Named turns come first, each shown by rows before and after it. Which turns, in which order, take the first row of each pair that follows to the second? Write the first one first, as in the answered first pair.
N (before |-> after):
0.729 -1.299 -0.457 -1.574 -0.067 -1.065 -0.028 0.221 0.909 -1.216 0.062 -1.296 -0.602 -0.282 -0.422 -1.272 1.540 |-> 0.104 -1.783 -0.355 -1.445 -0.551 -0.523 0.505 0.182 0.467 -0.658 -0.154 -0.741 0.060 -1.530 -0.522 -1.086 1.919
-0.149 -0.850 -0.155 -0.633 -0.069 0.540 1.656 -0.900 -0.378 0.519 0.060 -0.022 0.287 -0.674 0.128 -0.517 1.123 |-> -0.361 -0.700 0.045 -0.097 -0.260 0.792 1.215 0.103 -0.650 0.857 0.069 0.576 1.326 -0.557 0.341 -0.108 1.017
-1.530 -0.050 1.776 4.820 -1.072 -0.118 -3.661 3.551 -1.571 2.296 -0.198 2.538 2.320 1.240 1.726 2.296 -3.863 |-> 0.629 0.933 0.889 3.916 0.472 -2.061 -4.794 2.629 0.060 0.226 0.081 0.238 -0.819 4.613 2.116 1.631 -4.403
H (before |-> after):
0.079 1.335 1.010 -0.181 0.278 1.661 0.292 1.740 -2.224 1.601 1.735 0.693 3.335 -0.490 -1.792 0.056 0.594 |-> 1.056 0.453 -0.052 -2.541 1.157 0.594 1.768 -1.870 -1.282 0.156 1.472 -1.410 -0.262 -1.421 -2.439 -1.349 1.591
0.895 -0.198 0.941 2.814 0.024 -2.652 -2.120 -0.028 -0.334 1.180 -0.545 0.034 0.057 2.206 0.991 0.323 -2.101 |-> -0.325 -0.144 1.065 1.548 -0.689 0.047 0.217 1.422 -1.086 2.005 -0.375 1.335 4.202 0.233 -0.337 0.474 0.920
0.709 -0.649 0.993 -2.465 -0.562 0.093 5.083 -1.531 -0.364 -0.384 0.959 -1.325 0.537 -2.845 0.501 1.104 2.217 |-> 1.866 -0.543 0.981 -0.452 0.126 -3.061 1.840 -2.388 0.305 -1.093 0.761 -2.483 -3.616 -0.302 2.187 1.295 -1.624
U (before |-> after):
-1.447 -0.979 1.279 2.152 -0.858 -0.266 0.147 1.519 -2.210 1.553 0.147 1.562 0.741 -0.732 -0.849 -1.095 0.059 |-> -0.893 -1.769 0.584 0.578 -0.279 -1.061 1.216 -1.184 -1.517 0.775 -0.121 0.098 -1.891 -1.638 -1.395 -2.158 0.453
-1.307 -0.490 0.454 -0.807 -0.362 0.809 2.134 -0.732 -1.657 1.335 -0.655 0.269 1.931 -2.807 0.315 0.129 1.453 |-> -1.322 -0.664 0.430 -0.804 -0.409 0.774 2.142 -0.772 -1.731 1.307 -0.593 0.120 1.820 -2.781 0.361 -0.040 1.489
-1.135 -0.004 -0.829 1.617 -0.858 -0.224 -1.726 -0.079 -0.260 0.934 -0.585 0.705 -0.357 -1.964 -0.197 -0.169 -2.732 |-> 0.305 0.139 -1.858 -1.248 0.144 -0.296 -0.100 -1.955 0.992 -0.698 -0.377 -1.174 -1.635 -1.718 -1.155 -1.408 -0.349
-0.131 -0.427 1.090 3.211 0.759 -1.704 -3.660 2.128 -0.597 1.152 0.931 2.656 4.220 2.262 0.485 1.650 -2.777 |-> 0.286 -3.065 -0.078 1.601 1.348 -4.313 -2.296 -4.174 -0.147 0.359 -0.027 0.144 -2.880 -0.818 0.342 0.160 -3.660
Now pairs of rows:
Each pair is 2 to 3 turns apart.
0.507 2.433 3.387 -0.374 -0.812 2.074 -1.629 2.309 0.092 -3.500 -1.879 0.278 1.283 1.359 -0.076 -0.947 -0.496 |-> 1.155 2.216 2.817 -1.846 -0.280 1.481 -0.852 0.495 0.811 -4.480 -1.869 -0.960 -0.474 1.218 -0.436 -1.697 0.309
N, H, N
0.474 -0.408 -0.023 -1.487 2.107 1.598 0.032 -1.207 0.189 -1.673 -0.502 -2.567 0.856 1.526 0.926 -0.704 -2.310 |-> -1.057 -1.366 0.444 -1.138 1.100 2.907 1.118 -1.114 -0.945 -0.311 -0.833 -1.182 2.475 -1.238 0.711 -0.265 -1.614
N, N, N
0.589 -0.991 -0.390 4.071 -0.558 -1.861 -2.004 -1.820 0.627 -0.898 0.131 -2.490 -3.257 2.106 1.665 0.324 -2.504 |-> 2.251 0.696 -1.008 1.722 0.568 -1.088 -1.175 -0.795 1.925 -2.569 0.995 -3.525 -1.688 4.475 0.806 -0.215 0.137
U, H, N
0.422 1.011 -0.226 -0.248 0.287 1.276 0.172 1.342 -0.209 -0.100 -0.497 0.788 1.896 0.442 -0.838 -0.902 0.940 |-> -0.444 0.249 0.111 0.935 -0.418 1.012 -0.027 1.052 -0.836 0.829 -0.837 1.610 1.673 -0.840 -0.534 -0.398 -0.245
U, H, N
-2.162 -1.803 -1.530 -1.066 -1.670 0.372 3.231 -1.662 -0.234 -0.097 -1.957 1.750 -1.706 -1.293 1.101 -0.094 0.257 |-> -2.154 -1.504 -1.574 -1.386 -1.636 0.790 3.570 -1.442 -0.178 -0.150 -1.940 1.832 -1.066 -1.386 0.854 -0.179 0.915
N, U
1.658 0.344 -0.708 -2.345 -0.047 0.400 2.044 -1.895 0.753 -1.706 0.115 -1.912 -0.970 0.306 -1.418 -0.404 2.769 |-> -1.474 -1.200 0.641 1.310 -2.256 1.191 1.248 -0.472 -1.745 1.616 -0.651 1.421 1.246 -2.943 -0.472 1.330 0.282
U, U, H
-0.290 -0.856 1.256 -2.745 1.699 0.321 1.148 -1.795 -0.196 1.173 -0.108 -0.822 -0.205 1.512 -0.219 -0.073 1.065 |-> 0.139 -0.005 1.381 -1.611 1.968 -0.207 -0.502 -0.495 0.101 1.007 0.030 -0.790 -0.286 3.444 0.509 0.539 -0.287
H, U
-2.192 -2.499 -0.349 2.195 -0.379 -1.643 1.321 -1.781 -0.402 0.947 -1.012 -0.285 -3.059 -4.282 1.062 0.367 -0.323 |-> -2.887 -2.460 -0.035 2.533 -1.000 -0.612 1.684 -0.646 -0.974 1.466 -1.010 0.627 -1.083 -4.801 0.814 0.688 0.257
N, H
0.154 -0.540 0.186 0.656 -0.079 -2.837 -0.489 -2.031 -0.176 0.604 0.797 -0.092 -1.028 1.237 -0.654 0.232 -2.287 |-> -0.823 -0.599 0.459 -0.704 -0.592 -0.362 1.915 -0.983 -0.892 1.252 0.975 1.046 2.587 -0.633 -2.027 0.256 0.771
H, H
1.067 1.859 -0.129 -1.098 0.564 -0.173 0.015 1.192 0.724 -0.504 0.644 -0.411 1.566 2.734 -0.168 0.029 1.205 |-> 0.500 1.053 0.133 1.131 0.133 -1.826 -1.727 0.376 0.196 0.358 -0.003 -0.213 -0.877 2.372 1.058 0.533 -1.879
U, N
3.169 2.942 -0.122 -1.834 0.968 0.188 -0.907 2.588 1.594 -2.460 1.813 -1.264 1.891 3.968 0.085 -0.576 1.557 |-> 0.856 -1.025 0.178 1.239 -0.495 -2.939 -2.062 -2.603 -0.094 -0.284 0.258 -0.890 -4.890 -1.279 1.631 -0.534 -3.787
H, U, U
-0.874 -1.568 0.046 -1.677 -0.478 0.673 1.685 -0.586 -0.288 0.525 -0.158 -0.732 -0.031 -1.354 -1.095 -0.601 2.613 |-> -0.678 -0.154 0.697 -0.147 -0.667 1.205 -0.180 2.697 -0.433 0.901 0.180 0.149 2.498 1.158 -0.473 0.550 1.533
U, N
1.718 0.659 -0.335 -1.476 1.976 -0.351 -2.205 0.524 -1.851 -0.688 0.518 -1.809 -1.471 1.381 0.910 -0.054 -1.128 |-> 1.725 0.409 -0.587 -2.165 2.071 -0.295 -1.538 -0.314 -1.755 -0.959 0.496 -2.071 -1.801 0.611 0.556 -0.373 -0.538
U, N
1.896 1.116 -0.899 -1.919 1.233 -0.174 0.156 0.191 1.756 -2.366 0.547 -1.666 -0.203 2.481 0.068 -1.181 1.979 |-> 1.142 1.625 -0.280 -0.440 0.562 0.760 -0.750 2.693 1.046 -1.320 0.656 -0.161 2.369 3.030 0.559 -0.243 1.399
H, H
